In the data rows, the value 128 means zero.
Some points, one per row:
[ 54 184 130 119 148 140 130 168 107 165 105 197 131 138 107 194]
[125 126 128 131 127 121 129 131 110 155 144 135 126 147 125 131]
[ 18 188 168  80 147 133 143 217  77 203 127 228 122 144 117 234]
[ 33 184 145 107 146 140 119 206 118 176 131 214 131 136 107 209]
[176 120 121 158 116 146 123  63 164  88 127  87 163 104 136  69]
[102 136 154  95 137 180 131 126 141 139 159 165 153  97 141 129]
[ 97 172 145 130 151 151  98 159 106 141 110 179 149 138 102 160]
[ 38 198 157 112 153 138 150 183  79 188 141 201 122 141 122 219]
[116 127 128 132 117 104 148 135 123 127 110 133 159 124 122 156]
[201  71 136 136 102 118 143  78 129 112 177  88 127 108 166  79]
[ 69 218 120 145 152 141 103 151 123 121 105 162 155 134  72 184]
[ 96 159 122 111 144 122 125 167 111 146 138 164 142 122 101 164]
[159 160 120 141 124 129 138 102 118  80 138 113 138 116 125 122]
[123 134 132 129 138 127 128 145 125 136 130 145 133 120 131 134]
[ 91 170 157 129 153 152  90 180 111 153 130 193 140 141 107 147]
[  8 193 158 101 152 155 101 194 123 192 107 237 145 133 117 207]
[130 111 116 131 109 128 138  96 180 111 111  94 109 129 154  96]
[147 120 146 133 121 133 112  99 130 108 129 116 139 126 128  97]
[ 45 186 150 108 158 127 101 219  95 167 125 231 143 124  99 213]
[195  87 108 144 108 128 131  87 146 100 133  58 131 118 135  67]
[141 114 112 123 115 105 138 118 137  88  97  96 132 139 123 104]
[232  45 109 159 102 115 150  35 177  75 150  27 102 120 158  11]
[ 78 181 164 137 153 132  99 169  99 155 110 187 159 132 113 176]
[ 28 197 159 114 171 124 103 201  84 184  97 225 158 143  92 215]
[156 130  91 147 119 111 144  92 145  92  90  89 133 138 119 115]
[125 142 139 134 140 125 101 158 115 140 133 160 133 143 120 125]
[ 33 163 165  92 154 155 115 200 123 187 126 208 148 108 125 198]
[170 100 125 135 130 110 132 135  94 116 129 105 118 135 132 121]
[127 140 152 154 137 137  98 120 119 136 128 133 132 114 136 135]
[152  86 136 106 113 148 136 112 142 149 139 105 113 115 158  99]
[198  97 110 136  99 119 134  80 155  92 155  80 129 111 135  76]
[212  77 110 148  82 119 127  44 176  96 154  42 118 116 157  53]
[ 85 185 138 129 141 106 133 178  79 144 136 174  91 176 121 172]
[118 129 135 135 129 143 133 128 126 164 142 120 149 132 128 138]
[ 32 169 179 108 148 171  99 167 146 165 166 183 137  90 111 171]
[135 146 130 126 124 134 116 142 121 119 118 155 145 125 110 133]
[214  61 102 136 102 108 135  77 163  77 147  50 123  98 137  53]
[ 94 165 123 109 142 135 115 157 110 122  90 189 134 147 102 167]
[195  73  98 135 112 103 140  86 148  90 120  87 106 145 148  80]
[143 116 120 134 128 117 113 141 112 132 131  90 101 141 121 130]
[163 123 139 152 124 129 119  99 137 106 121 101 145 118 136 106]
[185  90 118 141 105 138 144  63 156 106 154  56 138 102 149  61]
[144 156 116 152 118 130 136  93 133 104 141 118 156 138 113 119]
[186  81 113 141 113 112 152  62 154  87 138  84 134 111 152  73]
[146 118 118 129 122 133 136 103 145 112 117 100 120 135 136 118]
[100 142 126 119 144 120 126 156 122 136 111 173 120 151 131 150]
[196  36 126 114  97 105 137  87 161 102 151  66  94 113 169  45]
[126 130 129 121 140 145 113 140 127 131 131 142 119 124 121 119]
[ 68 149 153 119 153 165 112 148 130 171 121 170 141 117 118 143]
[166  87 121 135 122 119 130 119 145 110 140  90 108 117 145  94]
[110 132 147 147 132 133 100 135 131 144 128 131 112 153 130 123]
[ 27 189 140 107 151 150 119 181 144 165  99 198 124 147 122 185]
[ 45 156 156 118 153 146 119 182 110 175  93 209 149 159 123 188]
[251  27  69 136  81  79 176  51 160  76 145   0  97 119 157  57]
[ 53 176 148 107 163 133 102 197 115 155 111 200 144 128  88 173]
[ 78 143 152  84 146 157 122 178 113 191 130 185 126 125 133 168]
[ 74 151 133 111 145 142 122 146 126 143 144 155 138 113 112 136]
[ 96 126 148 109 141 141 127 158 110 152 115 162 119 128 148 163]
[ 80 193 137 132 132 139 139 137 125 142 151 161 122 149 130 149]
[255   1  92 160  65 101 174   2 187  54 174   0 103 109 178   1]
[ 12 223 161 125 172 175  95 196 106 198 141 218 159 133  70 198]
Here are 12 more points, each followed by its number:
[186  95 129 133  96 118 131  91 150  73 116  76 113 138 160  68] 0
[ 78 190 134 128 146 149 120 157  93 161 131 180 141 132 112 186] 1
[229  44  94 117 106 123 151  60 159  84 132  63 110  96 173  65] 2
[186  81 102 134 118 118 133 102 140  89 105  93 105 138 140  87] 3
[164  87 101 102 131 137 152 116 143 124 122 128 117 108 152 111] 4
[165 110 114 140 119 122 129 101 141  89 124  79 141 123 119  96] 5
[246  62  63 162  83  91 166  26 173  44 103   3 113 125 145  41] 6
[115 157 146 121 144 148  62 154 138  98 114 189 126 115 101 125] 7
[160 120 140 151 120 125 111 100 131 101 115 104 150 122 139 114] 8
[163  97 110 142 118 149 128  82 161 114 110  78 114 129 145  87] 9
[209  85 105 133  87 130 168  46 144  84 142  40 127 124 147  73] 10
[ 97 175 121 128 135 105 170 157  74 166 117 161 135 145 105 195] 11
Which of these numbered points is nearest to each point below, ignoring the direction in which the first points spread most? Its number follows each.
[202 103  88 162 121  91 145  95  94 103 135  65  93 150 120 110] > 11
[ 99 180  95 136 144 112 141 147 118 120 107 138 116 156  96 161] > 6
[  0 255 122 103 168 158 162 205  90 175 115 221 123 141  98 242] > 10
[132  89 131 123  98 123 148 102 169 125 130  92 140 107 139 119] > 10
[201  95 131 136 114 130  78  85 169  57 131 109 118 101 136  49] > 7
[ 78 154 149 133 150 168  97 156 129 157 102 169 129 146 119 145] > 9
[147 149 127 137 127 138 133 110 107 121 125 123 128 124 131 130] > 1
[107 156 149 141 145 131 109 141 111 137 112 155 156 131 122 157] > 8
[ 20 185 141 117 155 169 132 161 132 178  98 210 142 149 119 190] > 9
[128 102 140 116 130 137 131 132 125 135 124 128 117 130 154 133] > 2
[126 141 110 142 122 105 149 147 106 138 139 132 126 166 109 130] > 11
[  0 224 170  71 174 184 135 222  82 241 129 255 142 129 106 255] > 10
[255  74 109 163 100 124 145  48 133  69 155  29 118 109 151  42] > 1
[ 71 148 116 126 150 160 148 134 144 151 109 170 127 140 137 153] > 9
[236  34 105 126  68  87 192  47 140  90 161  17  92 122 182  62] > 11
[  1 177 186 110 167 167  73 201 125 176 106 255 155 107 104 185] > 7
[110 182  92 123 131 126 183 128 119 117 130 122 109 126 133 162] > 10
[162  87 120 125 136 137 132 118 146 124 142 101 123 124 145  68] > 4
[184 107  91 156 105 110 146  71 154  77  92  63 130 130 128  84] > 6
[ 85 168 160 116 140 137 107 167 118 129 107 179 128 148 135 150] > 0
[161  91 108 105 128 138 138 110 146 116 122 123 124  99 156 113] > 2
[ 77 169 118 123 178 113  83 201  96 138  96 205 101 151  91 173] > 3
[ 96 132 121 120 150 103 119 173 107 139  95 149 109 152 119 158] > 3
[178 104 122 166 114 100 119 100 142  92 120  74 133 130 137 101] > 8
[178  97 103 145 111 107 129 100 152  80 126  74 126 123 125  98] > 5
[ 45 146 150 112 164 115 105 213  94 169  88 206 108 176 117 198] > 3
[ 84 158 130 111 139 156 136 150 116 147 104 172 129 132 125 168] > 10
[ 93 163 146 150 144 116 105 164 115 135 111 153 144 135 117 166] > 8
[146 147  91 141 134 108 152 115 131 105 115  98 107 148 113 124] > 6
[ 66 136 148 126 151 144 100 165 132 166 147 152 109 132 116 140] > 9
[186  85 114 132 110 115 126  96 154  89 137  79 126 103 127  76] > 5
[151 139  78 141 125  89 147 129 116 106  99 112 118 152 105 142] > 6
[186 101  88 151 107 110 153  71 156  72 102  58 134 132 137  79] > 6
[110 116 156 113 120 136 117 121 138 123 130 139 144 106 129 118] > 8
[106 140 136 122 147 120 121 174 102 154 111 163 109 153 137 166] > 3
[150 131 118 150 123 149 125  76 154  97 123 113 163 105 124  91] > 8
[ 73 184 139 127 155 152 114 168 107 145 118 182 164 126  94 176] > 5
[124 127 131 112 120 134 131 115 134 112 129 116 140 121 105  81] > 5
[145 115 130 148 136 106 112 148 101 124 112 132 120 151 121 130] > 3
[142 128 146 132 114 125 125 116 112 126 133 126 158 130 116 107] > 8
[ 44 153 169 106 144 151 108 169 121 157 117 197 159 105 118 168] > 8
[190 107  74 145 112  84 148 102 126  89 113  71 116 170 119 111] > 6
[ 62 182 140 119 158 164 105 163 128 169 123 181 132 134 108 169] > 9
[124  91 135 131 111 123 115  88 177 115 135  93 109 102 150  81] > 9
[109 163 136 120 145 145 119 158  95 132 133 177 124 154 131 131] > 0
[ 57 215 139 118 161 148 122 183  78 171 114 200 143 137 100 215] > 1
[197  39 130 138  94 108 158  76 150 112 128  46 119 142 174  60] > 0
[160  82 117 144  87  90 123  80 175  78 131  66 121  97 119  86] > 5
